In the rows, 128 means zero.
A single turn carries every row of the set below to another of its rows. Some are shown first; where does it send the rows asked next?
kasi: [149 143 126 113 128  87 150 119 136 124  98 138 112 124 134 134  99 140
 122 128 112 123 117 120 150 100 137 145 120]
Pelu: [153 128 137  88 115 119 139 115 120 115 116 100 108 120 165 137 114 121
 117 152 123 151 121 118 155 127 156 144 138]
munom: [135 134 111 134 128 105 117 124  96  89 102 137 119 116 141 125 122 116
 132 138 108 133 115 139 128 103 133 146 166]
giv: [148 125 112 111 116 115 138 133 105 108 127 138 114 120 151 111  98 135
  94 143 130 135 120 132 132  90 135 137 146]
nas: [142 126 108  90 119 116 136 110 108  95  95 133  99 141 131 144 114 119
 112 108 112 148 111 141 125 112 168 146 146]
rokar: [143 117 108  96 119 115 133 106 105 104  94 136  98 145 140 142 114 116
 113 114 112 148 118 136 123 115 170 153 145]
pona: [139 122 115 110 126 100 148  92 100 103 109 128 111 143 145 133 108 144
 156 138 123 164 130 121 159 127 121 147 146]
poge: [181 140 119 111 126 119 124 108 110  67 121 120 129 127 125 113 106 122
 124 143 118 142 114 121 153 117 147 148 141]
Gobeg: [134 121 115 119 128 103 148  87 115  89 100 131 119 144 141 140 114 148
 156 139 131 158 128 127 151 113 128 136 153]
tuzur: [149 152 123 106 125  88 150 119 126 124  98 137 101 118 133 133 102 132
 123 134 120 121 112 118 148 101 131 140 116]
maguf: [138 118 112 116 127 115 153  96 104  98 105 131 112 152 148 132 113 146
 153 136 120 161 136 118 161 123 127 139 142]
bok: [150 135 101 124 137 111 129 100 115  80  93 128  91 105 147 114 110 129
 121 143 131 154 121 152 163 107 154 148 128]
Delif: [142 128 103  93 117 110 138 122  99  98  98 136  96 145 123 135 117 122
 115 112 103 147 115 133 127 115 162 152 148]
pag: [155 150 127 114 126 120 133 104 114  94 102 120 128 123 123 127 134 134
 132 132 128 140 113 124 140 104 102 133 141]
lamo: [154 124 131  85 104 113 127 120 117 107 122  98 101 124 154 127 120 123
 115 157 120 151 116 124 151 125 149 133 141]
dud: [150 130 104 127 142 110 123 112 123  91  85 132 101  95 151 130 109 134
 118 144 137 147 116 151 150 106 157 140 138]
Lalus: [134 129 104 136 130 105 116 126  94  89  95 124 116 122 142 127 120 120
 121 133 108 131 116 139 131 105 128 145 162]
fus: [176 137 120 107 130 117 124  98 105  67 126 113 117 131 126 116 102 135
 116 139 114 145 113 118 154 117 145 153 152]
nuzi: [138 147 124 104 131  90 147 109 136 128  94 135 108 129 139 131 105 132
 127 134 115 119 124 119 136 107 138 140 120]
supu: [183 144 119 114 127 124 134 105 110  70 119 112 126 126 128 117 102 133
 115 143 113 142 113 130 156 123 148 150 143]
balav: [129 118 108 104 131 105 153  92  97  92 104 127 117 142 148 139 111 145
 152 135 126 162 131 117 157 123 134 140 143]
foz: [176 140 122  89 131 109 138 118  91 101 131 146 112 131 149 134  95 146
 116 125 114 145 125 132 133 125 126 145 153]
vipun: [150 117 118 113 115 116 141 135 106 109 131 140 130 114 146 115 107 127
 103 148 134 140 120 130 131  99 133 138 139]
voto: [131 139 106 136 132 107 120 120  92  94  99 134 105 120 143 123 111 128
 128 137 109 129 116 131 133  97 127 143 166]
sofi: [156 120 134  94 113 117 127 124 117 109 118 100 102 126 158 135 121 122
 117 155 113 143 117 111 157 130 151 132 140]
sevot: [177 132 117 104 131 112 147 113  87  96 128 153 117 138 150 136  99 138
 119 128 118 142 123 139 136 133 128 143 148]
zur: [154 136 102 115 145 106 122 111 116  87  91 126  97 111 160 123 113 131
 122 137 133 152 119 155 166 112 162 128 131]
nagiz: [176 138 120  96 133 114 140 121  88  94 127 155 122 126 146 135 104 136
 127 128 117 147 127 134 133 133 127 144 145]
tubem: [144 140 123 104 130  95 152 131 127 114 103 143 112 119 136 144  89 136
 122 134 120 121 120 110 136 106 141 139 120]
kizab: [138 127 113 104 130 102 154  87  98  92  99 131 116 146 153 140 114 143
 152 136 123 158 136 115 160 120 138 148 137]
lape: [159 136 104 125 134 113 125 104 123  86  88 129  94 110 160 118 114 133
 123 141 126 149 124 156 166 106 154 139 132]
vezi: [140 145 127 107 136  87 150 116 138 119 107 134 113 128 131 131  94 137
 129 131 117 124 116 119 148 108 144 130 119]
bovo: [160 135 134  90 119 116 131 121 130  98 116  95 111 131 153 133 117 123
 127 156 124 147 120 119 157 130 148 126 154]
dasit: [149 127 136  85 112 111 134 119 118 112 117  95 111 119 158 141 114 122
 118 152 119 147 111 117 154 126 154 134 145]
Doduk: [143 119 118 117 119 113 145 135 109 106 132 132 120 121 153 116 104 126
  98 149 128 131 124 134 131 103 126 134 139]
giveb: [154 150 124 117 120 115 133 100 109  89  98 112 127 126 125 136 127 144
 127 133 120 134 112 122 141 104 102 135 135]
Tem: [141 122 111  96 124 117 131 108 106  95  97 136  97 143 126 148 118 127
 116 106 114 152 108 141 126 115 167 137 141]
zetap: [142 149 119 105 134  90 151 112 135 123  97 137 110 128 135 131  91 131
 130 130 119 121 116 120 143 106 137 135 121]
Vozug: [145 118 109  94 122 115 134 118 105  94  98 138  97 140 128 145 124 129
 107 108 103 147 118 134 127 115 163 150 140]
Telal: [146 129 137  97 117 117 127 126 119 112 116  96 107 119 156 140 110 121
 123 150 117 148 109 118 157 127 158 128 142]
puvep: [152 135  98 115 144 109 125 102 118  85  87 124  97 107 158 118 110 128
 122 145 136 147 121 149 163 113 157 132 127]
pakan: [125 121 114 108 126 108 153  99 100  92 108 130 117 148 148 141 107 146
 152 130 127 163 131 119 158 115 135 132 137]
tafif: [152 148 125 116 131 121 129  96 108  92 104 111 113 120 127 127 128 143
 124 138 128 138 109 116 146 102 102 134 144]
Sov: [157 123 105  86 123 121 135 125 102  84  99 136 102 150 133 146 114 122
 114 112 120 149 118 129 129 120 163 139 147]
Pari: [154 138  99 115 143 107 126 100 121  90  80 120 101 114 154 114 121 129
 118 143 133 146 125 143 163 109 163 142 128]

kizab -> nuzi
Vozug -> maguf
dasit -> puvep
And these:
Sov -> Gobeg
tafif -> giv
vipun -> poge
pakan -> vezi
Delif -> pona
sevot -> giveb

A single turn carries every row of the set below to another of its rows. Some are shown first; where does it send the rows asked next?
zizur: [131 133 128  83 137 127 148 126 114 126 124 107]
Sez: [124 130 116  83 144 124 150 126 115 126 120 110]
fidu: [130 137 135  87 147 127 150 136 123 106 131 114]
fesiv: [135 125 132  89 150 131 143 131 132 118 132 116]
venon: [141 146 133  88 135 133 145 120 126 126 130 106]
Tum: [136 130 119  88 137 123 149 122 116 127 120 110]
Fega: [110 171 135 102 131 112 133 123 152 128  99 143]
depoz: [140 133 134  91 139 124 150 130 121 109 129 114]
tas: [105 157 122 101 131 103 136 124 144 130  90 145]
riza: [114 168 140 103 131 118 125 135 152 126  95 141]
figu: [137 129 144  87 142 126 143 136 123 126 130 112]
Tuki: [106 153 122 100 128 100 129 124 145 132  89 139]
bof: [114 172 140 108 134 114 129 127 150 126  99 142]
fir: [132 122 122  87 148 130 143 125 127 129 126 114]
Rifum: [110 151 132 105 133 107 131 142 144 115  89 148]
zulof: [112 167 137 103 129 112 125 123 157 125  98 138]
Zuf: [134 141 136  84 137 131 146 126 118 124 130 105]
zegap: [109 159 134 104 134 103 137 132 148 113  96 149]
puda: [134 133 136  85 139 126 149 131 116 116 129 109]
lopuv: [112 168 139 101 128 109 124 124 154 128 100 138]
femeb: [110 152 134 106 133 102 130 132 150 110  94 145]
lagi: [135 133 131  87 148 137 140 123 133 129 132 111]
mibe: [130 150 132  83 143 137 144 123 126 129 132 105]
Dazom: [108 157 124 100 129 113 128 131 143 137  85 140]
sef: [111 154 133 109 137 101 135 134 142 113  92 148]
diro: [136 132 140  85 140 128 141 129 123 137 128 107]
sotu: [134 123 135  86 142 123 144 132 118 133 125 111]
Sol: [108 160 122 105 133 107 132 123 141 136  87 141]
lov: [111 153 136 104 132  99 130 135 149 111  96 145]
lat: [106 152 122 102 129 104 128 122 147 131  88 139]

femeb -> lat
mibe -> fidu
riza -> Rifum
And these:
zegap -> tas
sotu -> diro
Tuki -> lopuv
Zuf -> puda
fir -> lagi
bof -> sef
venon -> depoz

A single turn carries every row of the set below to another of its rows. Some are shown first; where does it send the rows asked next?
relat: [130 120 110 122 136 123 115 139 120 151 124 136 146 109 146 123 123 136
 105 151  96 122 116 141 126 116 130 111 138 119 119]
sifu: [138 125 111 118 130 120 108 130 123 149 138 138 144 106 145 121 122 135
 115 160 108 130 119 143 133 116 130 112 143 123 120]
vebik: [115 134 111 125 126 136 134 105 120 113 134 130 134 143 128 119 123 134
 114 143 114 109 142 150 139 130 126 121 172 120 135]
Solor: [135 116 108 115 139 123 117 141 120 143 131 143 139 112 145 117 123 136
 113 157 100 127 120 139 127 117 136 107 138 123 120]
zop: [131 113 131 111 155 133 113 139 123 120 132 143 137 118 134 104 102 110
 126 123 125 116 122 124 128 115 138 121 123 133 108]
vibun: [116 139 119 139 135 142 139 110 133 122 140 132 134 136 138 143 135 120
 144 110 160 124 115 140 146 130 123 123 111 122 140]
seril: [123 117 111 119 139 134 140 125 120 138 139 151 124 143 132 138 115 112
 132 172 110 113 126 140 131 135 136 109 143 121 136]
Buda: [107 123 108 132 126 136 142 106 121 117 131 128 133 139 126 120 125 141
 114 135 104 106 136 146 139 130 120 119 165 115 141]
perum: [123 121 136 129 127 112 112 129 115 142 127 131 136 102 132  99 119 114
 131 115 133 124 109 118 130 127 131 132 137 126 126]
leben: [121 140 112 132 144 141 132 117 138 111 116 129 138 150 151 141 125 115
 136 116 138 106 123 143 145 128 136 147 111 122 144]
pav: [124 121 136 125 141 142 124 126 153 120 133 137 140 165 136 136 102 123
 123 124 128 144 111 145 139 132 139 135 121 139 119]
Toz: [118 120 134 131 130 130 131 119 151 126 140 140 133 154 130 128 112 128
 134 125 138 155 108 140 141 137 142 131 120 139 128]
nuro: [130 109 118 128 132 135 117 144 135 108 123 122 127 161 129 124 129 121
 108 109 107 125 116 139 123 104 119 127 133 104 138]
nove: [112 133 120 150 112 117 123 113 146 138 134 120 134 133 121 128 137 123
 112 115 133 137 108 149 135  99 120 123 127 108 136]
kif: [123 106 113 129 126 137 136 120 119 146 146 139 127 137 128 145 116 123
 135 158 103 114 115 136 136 138 111 109 147 112 144]
mone: [114 140 113 140 126 115 120 116 154 125 119 127 136 143 132 124 127 114
 108 130 124 125 120 156 134  92 145 138 121 114 133]
Sudaf: [137 118 111 121 126 118 110 135 117 150 133 134 141 107 144 118 128 138
 115 152 103 130 114 137 129 122 126 114 147 118 127]
mekot: [116 117 115 133 135 144 137 118 124 154 140 138 138 136 130 155 109 118
 119 157 102 106 115 144 135 129 111 107 138 114 130]
repup: [123 113 128 131 140 129 106 116 136 140 134 128 150 102 133 117  95 122
 126 115 114 109 110 130 144 108 117 134 118 125 118]
kob: [124 122 133 124 146 125 107 136 123 136 112 128 148 115 141 110 103 109
 113 115 113 104 115 125 129 116 133 141 128 127 114]
Neka: [117 109 139 134 135 144 131 132 143 129 130 130 138 162 131 137 110 130
 119 107 122 146 100 136 134 139 122 129 123 132 125]
boka: [105 134 115 134 128 142 141 106 118 125 134 127 139 138 125 128 125 135
 103 132 115 108 135 151 135 127 114 109 166 117 127]
zoden: [146 124 128 126 133 143 137 140 113 133 128 131 128 112 130 142 119 122
 122  98 148 106 124 126 136 113 125 112 114 119 138]
Domuv: [136 108 108 117 133 125 115 138 119 144 138 139 138 108 141 118 124 142
 118 152  98 130 115 136 130 119 124 105 139 119 126]
vafuv: [134 119 110 122 135 127 112 131 126 152 137 136 147 105 144 127 119 139
 110 153 100 125 115 144 133 112 123 108 136 120 117]
suviz: [115 123 141 134 129 128 132 133 138 131 122 133 134 160 134 127 120 122
 121 115 134 151 103 134 130 145 141 135 131 135 129]
Kov: [125 143 125 130 136 143 134 125 121 115 133 131 131 147 142 138 140 113
 139 109 164 126 119 135 136 138 126 124 126 123 137]
Noto: [144 129 118 125 128 128 135 124 127 130 130 136 125 105 133 134 115 123
 137 115 149 106 130 132 148 109 143 127 108 124 150]
reso: [103 124 106 129 133 139 148 103 126 115 137 137 131 137 123 120 122 140
 115 140 110 109 139 150 140 124 126 108 155 120 134]
zagut: [119 129 138 135 129 128 121 123 148 131 118 127 143 161 140 133 109 122
 119 120 125 141 106 142 138 139 140 151 129 134 129]
zeka: [124 128 120 132 119 126 128 120 114 155 132 133 133 138 135 143 121 111
 125 163 112 111 116 138 132 143 122 124 160 114 141]
mepa: [124 116 108 128 140 134 119 126 156 107 129 131 131 154 130 128 116 122
 113 125 109 121 123 152 135  88 132 129 114 113 132]
gafu: [140 132 126 128 126 127 139 136 114 137 121 133 124 107 132 133 126 118
 126 106 153 108 126 126 137 116 141 122 116 121 146]
tozi: [115 114 134 141 124 132 127 116 153 134 132 127 140 152 131 136 109 134
 128 113 122 147  99 140 145 137 125 141 121 131 134]
Tases: [155 134 125 121 130 136 121 136 119 127 117 125 134 119 142 142 111 116
 121 109 140  95 131 132 142 111 134 139 121 120 144]
Sozim: [157 130 127 115 139 145 126 140 118 122 130 133 130 120 136 142 110 116
 123 110 149 101 133 132 139 108 133 120 117 124 133]
ladak: [125  99 133 122 141 132 118 136 117 131 140 135 134 107 126 106 109 123
 132 107 122 123 108 116 130 122 116 115 125 125 119]
lono: [113 124 117 131 134 132 141 130 114 153 120 139 132 142 136 144 120 109
 115 160 102 104 118 138 125 138 130 117 147 115 135]
pami: [127 126 129 123 135 117 107 113 134 134 141 138 141 100 132 104 104 115
 138 131 136 122 118 130 143 113 138 132 124 134 117]
fafer: [111 139 115 144 134 137 137 109 137 126 121 125 140 137 145 145 132 121
 137 107 143 112 114 141 147 128 126 140 109 118 147]
Riki: [135 126 125 123 125 126 116 143 127 108 134 129 121 158 125 115 140 112
 115 120 137 141 120 138 119 111 131 119 146 112 132]
Tunu: [131 125 115 125 149 154 130 126 133 102 128 130 135 156 147 144 122 119
 139 109 135 109 123 138 143 129 122 135 113 120 140]
kap: [127 133 117 124 133 135 129 113 126 148 145 144 135 138 134 147 110 109
 127 175 119 112 125 148 137 130 128 113 147 122 127]
Bal: [115 132 112 126 130 145 134 102 123 115 145 131 137 140 124 127 119 137
 112 140 117 110 140 153 141 125 115 109 167 119 127]
sogu: [129 129 123 129 140 152 131 133 119 110 127 125 133 155 144 143 134 117
 135  99 145 116 116 131 135 139 114 130 126 116 141]
lesi: [102 138 111 131 133 137 147 107 120 121 130 135 135 138 126 121 127 132
 106 141 118 109 140 151 134 126 132 110 162 122 127]
lofes: [149 123 119 128 125 134 127 125 127 131 125 125 131 109 137 142 110 126
 131 107 135  97 127 132 151 109 128 136 111 118 152]
gomu: [128 126 122 132 119 127 120 122 140 119 156 131 124 141 116 123 137 122
 124 121 146 149 115 145 131 102 120 107 133 113 130]

vibun -> fafer
mone -> mepa
And these:
lesi -> reso
kob -> zop
Sozim -> zoden
Neka -> suviz
Solor -> Domuv
kap -> mekot

A single turn carries every row of the set below to another of its rows. Some are shown first; where does it send the rows asked next?
Zipek: [126 115 113 149 127 114 113 115 119 110 129 126 114 132 115 127 136 113
 119 118 123 123 142 144 149 131]
Peb: [116 113 110 113 124 124 108 127 141 110 103 136 138 121 159 136 123 114
 135 128 142 126 134 109 126 114]
Ragom: [117 119 152 130 136 129 133 107 129 120 134 128 139 127 140 135 136 101
 135 156 109 129 127 134 139 109]
vifiz: [134 119 119 135 135 132 121 105 124 107 138 138 123 140 101 113 145 125
 127 121 139 130 124 143 137 124]
vikit: [128 120 138 153 141 139 108 117 124 126 140 169 130 122 142 124 132 125
 125 107 134 131 120 138 150 119]
Mem: [133 123 121 152 133 147 140 118 136 153 117 123 141 116 137 126 122 126
 143 129 103 125 117 142 127 124]
dabim: [125 143 140 133 127 131 117 124 132 126 109 148 133 129 143 134 133 127
 153 139 157 133 120 107 106 115]
gan: [120 121 152 135 137 130 135 112 122 127 133 132 145 125 144 132 133  99
 139 159 113 130 119 132 131 109]
mabu: [126 117 116 129 151 138 129 128 132 110 126 136 129 128 147 139 140 143
 125 135 131 133 141 143 164 130]
doniz: [132 123 123 127 140 135 119 104 123 110 139 142 125 142 104 115 146 121
 125 123 134 131 119 144 140 124]
fem: [118 120 143 122 112 137 115 135 133 143 137 137 143 123 134 135 145 142
 137 110 144 129 127 105 109 134]
Lalod: [101 116 122 132 102 141 109 127 136 138 124 120 137 120 144 150 122 131
 153 112 136 133 152 128 121 118]
gefuv: [116 118 140 132 125 131 110 138 140 148 128 135 136 119 135 129 149 144
 137 111 137 133 127 101 112 129]
Zade: [129 106 126 118 131 128 124 108 117 140 138 128 159 126 128 128 142 119
 129 127 136 113 168 137 124 110]
Rolud: [126 144 138 133 125 130 113 128 130 128 110 153 134 120 147 142 129 137
 156 136 156 137 127 110 112 119]
gisib: [130 117 115 130 141 140 133 128 131 114 127 136 129 125 142 138 143 148
 127 141 126 130 137 148 161 136]
nis: [ 98 113 119 129 105 135 109 132 142 146 124 123 140 117 145 151 120 131
 149 125 131 134 147 132 126 119]
Gir: [130 125 118 130 130 116 123 106 107 125 130 144 152 124 138 119 130 116
 143 114 142 112 160 138 127  99]
vudo: [124 142 140 136 119 134 119 121 132 120 111 140 135 133 143 139 131 127
 145 135 165 130 130 106 106 117]
lavis: [101 116 120 135 109 136 106 136 141 146 124 125 139 115 147 151 125 137
 150 132 137 133 149 132 124 118]
daf: [133 121 139 151 137 135 102 112 119 122 141 167 132 118 144 123 129 118
 131 115 131 126 115 138 152 121]
kem: [121 117 112 113 117 122 114 129 137 115 106 131 139 122 161 141 121 114
 138 122 141 117 137 106 123 123]
gosif: [133 120 120 165 131 128 133 117 130 126 120 124 120 140 129 120 127 112
 130 115 109 123 127 145 146 134]
mor: [142 122 134 128 123 123 126 123 110 131 139 130 129 123 112 132 128 120
 154 134 105 119 128 159 121 131]
feku: [132 127 125 138 135 125 134 113 112 145 125 134 153 123 117 131 143 140
 128 128 148 114 165 131 128 128]
Riri: [141 120 142 136 130 138 113 123 108 124 143 149 130 124 132 123 125 113
 153 120 113 121 119 157 145 132]
robu: [139 122 123 159 135 143 139 113 140 148 118 127 135 125 133 122 120 129
 140 124 104 125 114 140 128 125]
kosi: [105 118 120 125 107 136 106 132 141 145 129 135 139 115 150 152 118 136
 150 131 140 137 148 130 129 117]
lam: [117 120 142 132 118 136 108 141 135 147 133 135 135 122 133 130 150 146
 134 112 139 137 128 107 112 133]
vod: [122 118 142 130 137 143 132 101 132 112 137 132 132 143 114 121 145 105
 130 136 124 132 120 143 147 121]
danod: [148 126 125 130 124 122 124 114 123 127 126 137 135 127 114 132 110 106
 130 155 124 109 124 152 126 130]
nepa: [125 114 109 150 130 115 117 118 119 116 128 131 116 137 120 128 133 114
 117 119 115 123 139 146 149 135]
Lunuf: [122 141 138 135 127 132 111 125 132 125 108 150 137 121 146 137 133 129
 155 138 158 134 123 112 106 110]
kad: [116 113 113 117 122 125 111 123 146 115 106 131 142 121 159 131 130 114
 135 123 137 134 129 104 120 108]
rek: [111 112 113 112 125 121 110 129 148 116 109 135 142 120 157 133 125 118
 133 127 139 126 134 105 126 110]
Kor: [139 123 134 135 127 128 120 122 105 132 140 131 129 127 115 127 126 119
 154 132 103 124 125 159 124 130]
gafez: [143 128 122 131 125 130 126 114 121 125 122 139 133 129 115 131 114 106
 124 161 122 113 126 154 130 128]
mul: [116 114 138 134 119 133 112 134 142 147 127 127 137 121 138 134 152 139
 130 116 136 140 129 100 112 129]
dosip: [148 131 127 143 137 114 131 114 111 133 110 137 153 123 131 120 137 127
 129 112 135 110 152 130 112 116]
Ton: [144 125 126 133 128 139 135 128 127 119 123 142 134 130 128 133 122 124
 122 155 126 116 129 156 152 143]

Lalod -> kem
Peb -> dabim
vifiz -> mor
And these:
vikit -> Mem
Gir -> dosip
Rolud -> mul
Ton -> vod
robu -> gisib
nepa -> gafez
Lunuf -> gefuv

